A single turn carries every row of the set below to another of its rows. Some are shown first; where does it send the rows asked next?
J45: [ -5   9  10 -11  -6 -11  -4 -10   9  -2  -6   7   1  11   0  13 -11  22
 -34   4  -4   1  -4   0  -3   7   0 -13   3  26 -15   5   3  16   7  -3
  11   4]
J793: [ 10  -6   7   1  10 -17 -12  10  -6  -5 -18   5  -8   6 -11  -2 -23  27
 -20   8 -21   1   8  10 -14 -15  15  -4   4  14   3  -3 -11   0  -5  12
   9  12]
J202: [ -6   0  -4  11  -5 -11   8  -7  -8   4   8  16 -11   2   2  -7   5  32
 -19  10 -13   4  -5  -7   6  -7  -7  13   0  -2  14   5   1  -2  13   3
 -10  -3]
J260: [  1   5  -2 -14   0 -24   9  -8  -4  -2 -12  12  -2   9   4   5   3 -11
   1   9 -10  15  -9 -11  14   6 -10  12  -8   3  -6  -2   1   1   1  -1
   5 -15]
J96: [ 14 -14  18   0 -10 -32   7   1   7   5   5   6   3  14 -10   1 -17  30
  -7   0   3 -24  17  -8   2   0   5  -6  -6  -3 -11  -3   7  -4   2  -3
   1   7]
J309: [  4   0  14   7  -5 -25   1  -3  -4  13   2  16   7   4 -10   3  -1  21
  -2  13  -1  -1   7  -8  11  14  21  14 -16  21   0   4  26  -9   1  12
  -3   8]
J30: [ 33  -5  12  -1  -6 -21   8  -6   8  -2 -11  19   3   6 -17  -3  -6   1
 -12  15  -9  -9   0  -5  16  -1  -8  -3 -24  -3   1  -3   4  12   4  -6
  15   9]
J766: [  1 -16  13  -4  -4 -34  22  11   7   8 -25  12 -14   6 -15   8   1  13
   1  20 -20  -6   2 -14   7   0   4   3   7  -7  -2   7  16  -3  -5   3
 -16   1]
J872: [  7 -18   2 -13  -4 -32   4  22  17   0  -7  12   3  -6 -12   2   1   2
 -11  16 -20   4  13   1   1  12  18  12   7  12  -6   0   4 -16   2  -8
  -1  18]
J23: [ -4   0   7   3   1 -20  11   8  21  -3 -27 -14  10 -12 -17  -2 -17   7
 -13   6  -2  -4   2 -13  -6   2  11   2  -6  10  -2 -19  -4   7   5   0
  23   0]
J723: [ -3 -14  -2   8  -2 -30  -2  -4  -3  15  -8  11 -12  -2  -5  -3   5   0
 -19  16 -12  -9  -2   9   2  -4  11   9   0  -4  15  -3   1 -11  14  -9
   8  31]
J894: [  4  12 -10   3 -23  -8  20  10   4   7   0   3  -3  -2 -10   4  -2  22
   0   2 -15   0   6   8   2  -2   0  -5  16  26   1  -5   4  -7  -6  -4
  -6  13]
J311: [  9 -12  10  -6  -6 -31   0  25  11 -11 -22  12  -5 -11 -13  -7  -6  11
 -21   3 -11   8  -2 -12   0   4 -12   8 -17  11   2  -6  -4   2 -18  -1
  11  16]
J80: [ -2  -8   3  -7  12  -6  11   2  10   5  -3  -5  -3  15  -6   7   5  -2
 -16   5 -32 -13   1  -9  -1  -3  29  11   1  15  -4   2   1   3   1  11
  -8   5]
J568: [  6  -5  -7  -8 -37 -20  -3  -9  -2  -3  -1  15 -20   9 -11   8 -10   8
  -7   5  -7   2   0 -11   3  -2  -4  -4  -6   6  10  -8   6   7   7 -18
  20  11]
J912: [ 11 -26  -4   2   6 -10  13  -2 -13 -11 -18  25  -6   1 -15  -2  -8  -2
  -3  -1  -4 -12  -7   5  -1 -10  11   0   5  20   6  16   7  13  -2  -1
   7   0]
J883: [ -8  -9  -6   5 -16  -7  21  13  -7  -4 -18  -1  -8   5 -10 -21  -9  -5
 -17  13 -17  17 -12  -6   3   2  12   7  -2  16  15  -8   9   3   6   0
   3  13]
J569: [  1 -17 -12   4  -6 -23   3  -5   9 -11  -9  17  -7   2  -5  -5  21   6
 -23   4  -9   8  -4  10  -7   1   7 -12 -24  -1  -6  -2   1   5  17  -9
  -5   9]
J695: [ -1  -8   4 -16 -11 -17  -7  -1  -1 -12 -23  11  20   9 -16 -15  -8  25
   4  -4  -5   7  14  -7  -2  -2  -2   1  -7  12  -3   9  12  11  -7   9
   7  -6]
J641: [-27 -11   9  -4 -16 -14   5 -12  21   6 -12  -4  -9  -5  -7   7  -2  20
 -14  16 -16   7   8   5  -2   0  11  -1   8  13   3 -11  -7 -10  -7   7
 -12   3]
J472: [-15 -14  -2 -14  -9 -13   7  18   8 -13 -11   6 -10  -6  -4  -1  -4  -1
 -26   7   2   0   6  -4 -26 -10 -10   2   4   9   3   8   9   6   4   8
   5   1]
J726: [ -9 -17  13   4   0 -14   4 -12  13  -5 -22  -6 -18   2  -3   3  -3  20
   3  -1 -15  17  -3 -11  16 -17  -4 -11   1   4  -9   5  14  -6  -3   3
  18   9]
J403: [-11   0  11  22  -5  -5  27  -8  10  -1  -2   4  -3   7 -12  14  -5   9
 -13  22   0  10  -7   6   3  -2  11  -1   2   5  -1  -6  12   5  -4 -14
  17  19]
J363: [  0   5   9 -10   0 -21  18  -2   7 -10   5   9  10   7 -13   2 -16  20
  -5   6 -15  -5  -6 -26  -5 -18  13   7  -1  -3  -3   7  18  -2  -4  14
  22  11]
J438: [ -3  -4  -9  16   6 -12  -2 -10   3   8   0  -2   1   7 -16   5  -5  18
  -6  17  -8  -2  -2 -11  -5  -5  10 -21   8  -5  -8   8  21   2  13  -5
 -10  15]
J983: [  4   6  -4  -8 -12 -15   9   4   0 -10  -1  21  -2 -13 -11   7  -9  -9
   5  14 -22 -15   0   1 -13  12  11  -2 -10  12   3   3  14   5 -15  -1
   3   0]
J582: [-13  -9   0  12 -20   2   8   7  -1  -4 -18  22  -1  -2  -8  -6   1  12
  -9 -11 -20  -4   1   3   8   8  11  12 -12  19  -2  -1  -5   4  -5  23
   9   8]
J367: [  2  -9  -7 -11  16  -6   5  -5  12  -7 -14  15  -5  -7  -9   8  -3  16
   8 -11   9   4   9   0  -7   7   7  -3  -2 -10 -14   2  13  -3  -2  -1
  -1  -1]
J422: [ -3  -9   9   7  -5 -31  -8  -1  -2   3 -17 -15 -13   6  -9   9 -11  24
 -26  -4   2  -5   7   1  13   8   6  -4  -9   7   2   2 -13  -6  15   8
   5  19]
J867: [ -1 -15   6  -2   7 -15  12 -26 -11  -5 -15  11 -12   6 -10   7 -25  25
 -16   3 -12   3 -16   1   2  -4   6  -3 -27   2  -9   2   7   3   2  -1
  12  -3]

J363 moves to J260
J867 moves to J695
J23 moves to J766
Now find these:
J96 moves to J30
J912 moves to J582

A single turn carries every row of the set below to another of its rows. Some are shown first; where does it send the rows asked next?
J873: [  7  11  -6 -14   5   3  -4  20   8  20  -8  -9 -24   3  16  -6  -1   2
   7  -7  -2  -6 -10  14  10   5   7   4   2  -1   4  14  -5   8 -13   3
 -21  -7  12  16   1 -12   7]
J338: [  7  -7   0 -10  16   9  -4   8   9  21   2   6 -14  10   3   6  -8 -11
 -22  -3  -3  -4  -1 -20   1 -14 -21   6  -1   1  -4  16  -5 -10 -11   1
  10  -5  18   9  -4  -1   2]
J278: [ 21 -17   9  -4   8  15  -9   7   1  20  -1  -2 -14   6  11 -18  30   6
 -14 -12   3  -5 -15   0   1  -2   8   4   1  14  15   9   4 -11  -1 -25
  -1  -7   9 -14 -11  -4  -7]
J852: [  2  10   1 -12  -6   8   2  18   9  13   0   1 -15   7   2  -7 -11  11
  23  -9  -3  -2  -7   0   0  -1  19   0  -9   0   7   5 -17  15  -9  -5
 -20  -2   5 -11   0  -4   3]
J414: [  6  -4   2 -14   7  18  -6  17   2  16  -1  -4 -18   9  -2  -2   2   8
  24  -9   9 -10 -12  -3   0  -1  13  11   7   3  -2   7   6  18 -17  -9
 -16  -7   6  -7   3  -5   0]
J386: [  8   8 -12   7   4  16  12   0   7  12 -13  -1 -21  17   4   8  11  -1
  21  -1  -7   2   7 -10  -4   6 -11  -1 -11 -12  -9   1 -22  -6  -5 -17
 -11 -10   5   1  -6  -3  12]
J310: [ -1 -23  12  -3  -7   1  -6   8   0  17  10  -7   9  10   4  -6  26  13
   0 -11   5 -19   3  -7  -3  -6   9  -6   7   6  16  17   1  -4  -3 -28
   6  12  16  -1 -13   9  -1]
J706: [  7   7   5  -5  -2   5  -2  18  12  20  -5 -10 -15  -1  -6   5   8   0
  19  -5   9  -9   3  13  13  12  17  10  -1  -4  -4  22 -12  12 -13   3
 -12   7   6   8   0 -12   3]
J668: [ 13   2  15 -20  -1   9  -1  -6  13  32  -2   2 -11   7   1   0  17  -4
  -4  -9  -7   0 -12  -1 -14  14  14 -16  -2   3  10  -2  30  -1   0 -15
   8   2   4  -9 -15  -1   4]
J370: [ 15  -5   5  -1 -16   4 -16  18   1  14   0  -4 -17  13  12 -10  34   9
 -25   0   6  -5  -6   7   2  -9  -6   1   8   1   3  22   1  -9 -10  -1
  13   5  20  -7   4 -12  -1]
J7: [  3  17 -11 -16  -6   2  13 -11   5  14 -11   2 -14   7  14   4  -1  -4
  21  -1   1 -11  -4  -9   2  14 -22  -8   6  -9   2  10   3  -2 -13   1
  -5  -4  -5  -2  -3  -1   7]
J465: [ -1   3  -2 -12 -13   7  16 -10   8  13  -8  -1 -11   9   8   8   7   3
  27  -5   4   1  -3  -6   1  11 -22  -3  11  -6  -3   0   7   6  -8  -7
   0   3  -9   6   3  -4   8]
J512: [  4   2  -2  -8 -14   2  -4  20  11  22  -3  -6   2   1  -8   3   6  15
  25  -9   6  -4   6  -4  12   5   7   4  -1 -11  -3  17  -5  13  -7 -20
 -18  -7  14   9  -5  -3   1]
J667: [ -6 -10   3  -9   5   2   7   9  26  10  -4   5  -9   8  -5   8  -1  -1
 -11  -8   7  10  13 -26   4 -26  -4   9  -6  -2   4   6  -8  10  -7  -4
   6   1  -1  -2  -6  13   2]
J949: [  9   8   1  -9 -10  -2   1   4  14  16  -2   2 -11   8   6  -3  29  -2
  -8  -8  -1  -3  -7  -1   6  -2   2  -7   8 -15   4  10  43   3 -10   4
  14  13  14 -11  -5  -1   7]
J888: [ 12  11   2  -7  -2  -3  -5  -5  13  24   8   7   3   3   8  -2   3   0
  -1   1   7  -1  -3   0 -22   8   9 -25  -2  10   3   2  10   3 -15 -16
   4  14   5  -8  -2  19  20]
J36: [ -7  12  -2 -13  -3   7  19  -4   6  12  -6  -2  -8   9  19  13   9   1
  29   1  -7 -12  -4  -6   6  14 -19  -3   3  -4  -4   5   6   0  -4 -10
   3   4  -4  -6  -7  -6   8]
J331: [  5 -30   0   3 -13  -8   3 -15  12  14   2   6  -3   9   7  -1  29  12
 -30  -1  -5  -6  -3 -15  -2  10   6  -9  -6 -11  11  21   1   5  -7  -1
  10  -6   6   6  -3  -4   4]
J71: [ -4 -20  -3  18  -5  -2  10  -7  16  16  12   7  -1   9  19  -5  31  10
 -20   0 -14  -3  -3 -15   7   6   5  -3 -17   5  12  26   2   6  -4  -8
  10   2   2  -6   0   2  18]
J937: [ -1 -17   5  -7  29   9   2   9  14   9   1   4  -4   7  10   9  -3  -3
  -6  -7  -2  -7   5 -25   8 -16  -7  12  -9   6   0   4  -3  -4  -1 -14
   8   2  12  -5 -17   4  -1]
J98: [  1 -19  17   8  -1  -6 -13   0   8   0  -8  17  -1  17 -11  -9  26   6
 -18   0 -11  -5 -13 -14  -5   8   2  -3  -6   2   7  12   1 -13   2  -3
  15  -3   0  -4   1  -8  11]
J884: [  4 -16   6   2   8 -12  -8 -18  13  11   0   4  -7   8   9   3  31   9
 -27   2  -7 -16   5  -6  -5  17   7  -3  -8  14  10  23   0   3 -12  -2
  12  -7   1  -8  -8  -5   1]
J254: [  8 -10  -4  -6  -9   5  -3  12   8  17   4   1  -6  10   8 -16  22   6
  -9  -4  16  -2  -6 -12 -11 -10  21  -7  -5  11  17  18 -13   1 -16 -24
  -8  -3  -1 -19  -8  22   7]
J12: [-11 -16  11   8  -4 -11   3   6  12   6  -7  12   3  19  -1  -3  29   7
 -21  11  -9  -5 -16 -14  -7  -8   1  -9   6  -1   6  20   1  -1  -9  -8
  14  -6   2  -6   4   8  21]
J193: [ 11   5   4 -10   0  15   0  21   0  19  -1  -1 -10   0  -1   3   7  11
  14  -5  -6 -18 -15   4  13   0   1  11  12 -10 -10  10   0   8  -8  -8
  -7  -7  22  -4   3 -20  -5]
J767: [  9  -3   8  -5 -14  -4 -15   5  12  12  -8   2  -4  -6 -10  -8  27   6
 -13 -13  18 -14  10  -4  -1  -2  15  -2   4   4  23   9 -13   0  -3  -6
   2  10  -7   0  -1   9  -4]
J34: [ 11  13  14  -7  -6 -12  -4   7  14  10   5  -3 -12  -8   8  -4  15  -8
  -4   1  13  -3  -3 -14  -9   5  -4 -14 -28 -11  -3   8  -8  15   1  -8
   8  -3 -12   0 -16 -13  11]
J316: [ -3   1  12  -7   4   3  11   8  22  16   4   6 -15  10 -10  11  -2 -13
 -18  -8 -13   7   6 -12   6 -13  -6  11  -9   3   0  17 -18  -6  -5   6
  14   5   7  -2  -8  -6   1]
J854: [  2   8   1  -9  -3   3  20 -16   6   9  -4   2 -13   9   4   3   2  -5
  29 -10  -2  -4  -2   1   3  20 -15  -2   4   0   1   8   0  -4 -11   0
  -1   7  -8  -4  -6  -7   4]
J782: [ -3   6  -5 -12   4   0   0  21   6  19   4  -9  -6  11  15  -4   1  14
  22 -11 -11  -6  -5   5  12   1   3   2  -2   3   2  18   2   9 -10 -20
 -22 -10  23   5 -11  -5   7]
J591: [  4   2 -11  11   6   9  17   0   7   4 -12  -7 -22  21   7  11  17  -1
  21   2   0  -1   9  -2  -1  -2 -12   3   1 -17 -13  10 -16   0 -17  -7
  -6   0  11   0  -4  -2  13]
J808: [ 16  -2  11  -5   5 -13  12   1   7   9  13  -2  -9  -7  12 -16  19  -5
  -6 -14   1   2 -20  -8   1  -5 -16  -7  -7 -12  -3   7  11  11  -3 -20
   2 -12   4   6 -20 -15  10]
J451: [  8 -10   6   7   5  11   5   0  23  26   0  -5  -1  14  -7  11  24   7
  -6  -1  -6  10  13   8  -9  -8  14  -4   0   2  -6  -1   3   2  -6 -27
   9   6  24  -7 -12  11  10]
J481: [  4  -7  -8   8   3  -4 -10 -10  17  17  -2  11  -7  -1  18  -5  28  13
 -30   3  -6  -7   0 -17   0   9  -1  -4 -14  15  14  14   0   7  -4  -9
   4 -13  -7  -3   4   4  14]
J824: [ 13  19  -5   2  -8 -10   4   5  15   5   5  15   9  -7  12  -5  15   3
  -6  -6  -3  -8  -5   1   5   4   7 -14  -4 -11   1  -4  10  -4  -2  -3
  10  26  11 -10  -2   5  16]
J586: [  5   5   2  -3 -27  -3   0  22   9   7   5   4  -2   8   9  -5  28   8
 -20   0  -1  -5  -4  -2  -1  -6  18  -7 -11  -2   8  15 -29  -9  -3  -7
   6  13   6 -14  -5  -2   4]
J537: [  8  -1  12 -10   2 -16   3   1   8   7  17  -6  -6   3  -1  -8  21 -11
   6  -9  13  -5  -6 -19 -10   1  -4  -8 -16  -6  -5  21  10  16 -15 -18
   4  -9  -5  -7 -26  -4  10]
J101: [  1  -5  -2  -7 -11   8  -6  17  -1  30   5  -2  -9   8  23 -16  20   5
 -20 -10 -12 -14 -15  -7   1 -10  -4 -11   3   2  24  16   4 -11   3 -17
   1  -1  18  10  -3   3   9]
J407: [  3  18   0  -6 -16   3   3  21   5  18   2   0 -11   6   3  -2  -6  13
  14   1  -6  -7  -4   7   7  -7   0  -1   4 -11  -4  21 -14  12 -15   2
 -10  -2  24 -10   6  -8   4]
J863: [  4 -16  12  14  10  -3 -17  -6   8  10 -16  11 -10  15   3 -17  15   2
 -16   8   3  -6  -5 -15  -6   2   0  -9  -9   4  16  24   7  -7  -6   2
  11  -7   1 -15   2   6  13]
J508: [ 23   2 -14   4   4   2  -2  -2  21  12  -2   9  -6   6 -20   1  21  -8
 -20 -12   3   5   5   4  -8  -2  17   1   2  -3  -5  -3  -7  -6 -16  -5
   0   5  13   4  -1  13  13]
J629: [ 12  12 -20   1  14   4  -9   9  15   9  -1   2 -18  20   5  -2  21 -13
 -16  -8 -12  -7   6  -1   1   0  17   1 -16  -2   2   9   7 -14 -14   7
   3   8  22 -11 -12   5  13]
J576: [  2   8  -9   1   9  11   7  -2   7  10 -12  -7 -29  27  -1   9  17  -3
  21  -4  -7   3   8  -6  -8   3 -15   4  -3  -2  -8  11  -7  -2 -18 -12
 -11 -15   5  -4  -8  -3   9]
J166: [  9  10  17   5   4 -12   5   6  11  11  12  -9 -18  -5  22 -10  16  -7
  -6   3   8   2  -8   3  -3  -7 -18 -10 -13  -4  -7  18   3  17  -8  -4
  13   4   2   1  -9 -15  20]
J654: [  6   5  -9  -1   7   8  15  -2   8   1 -18  -4 -27  19   1  10  22   0
  14  -7 -10   1   3  -2   1   2 -11   7   3 -16  -8  -1 -13  -4  -9  -8
 -10 -12   6   2  -9 -12   3]
J256: [  0  15   5   0  -5   1  -7  14  10  22   1  -2 -22   3  12 -14  25  -7
 -20  -8  -5 -15  -2   7   5  -4   8  -1  -1  17  26  27  -7  -7  -6   6
   5  13   1  -7   1   3   9]
J789: [  7   1 -13  -4   2  13 -10  11  18  26 -12  -5 -15  20  15   4  20   6
 -16   2 -12   4   8  -8  -4 -11   6 -10 -14 -12   4  -4  16  -3   1 -14
   4  -6  29  -4 -13   7   9]
J760: [ -3 -11  14  12   9  -3   6   0  15  14 -18  14  -2   7  13 -11  19   5
 -20  13 -11  -8 -15 -14   1  -3   8 -12  -8  -3  17  14  -6  -6   5 -11
   9  -8   0 -17  -5   8  16]

J586 moves to J767
J98 moves to J481
Now find these:
J7 moves to J591
J34 moves to J667
J414 moves to J782
J789 moves to J949

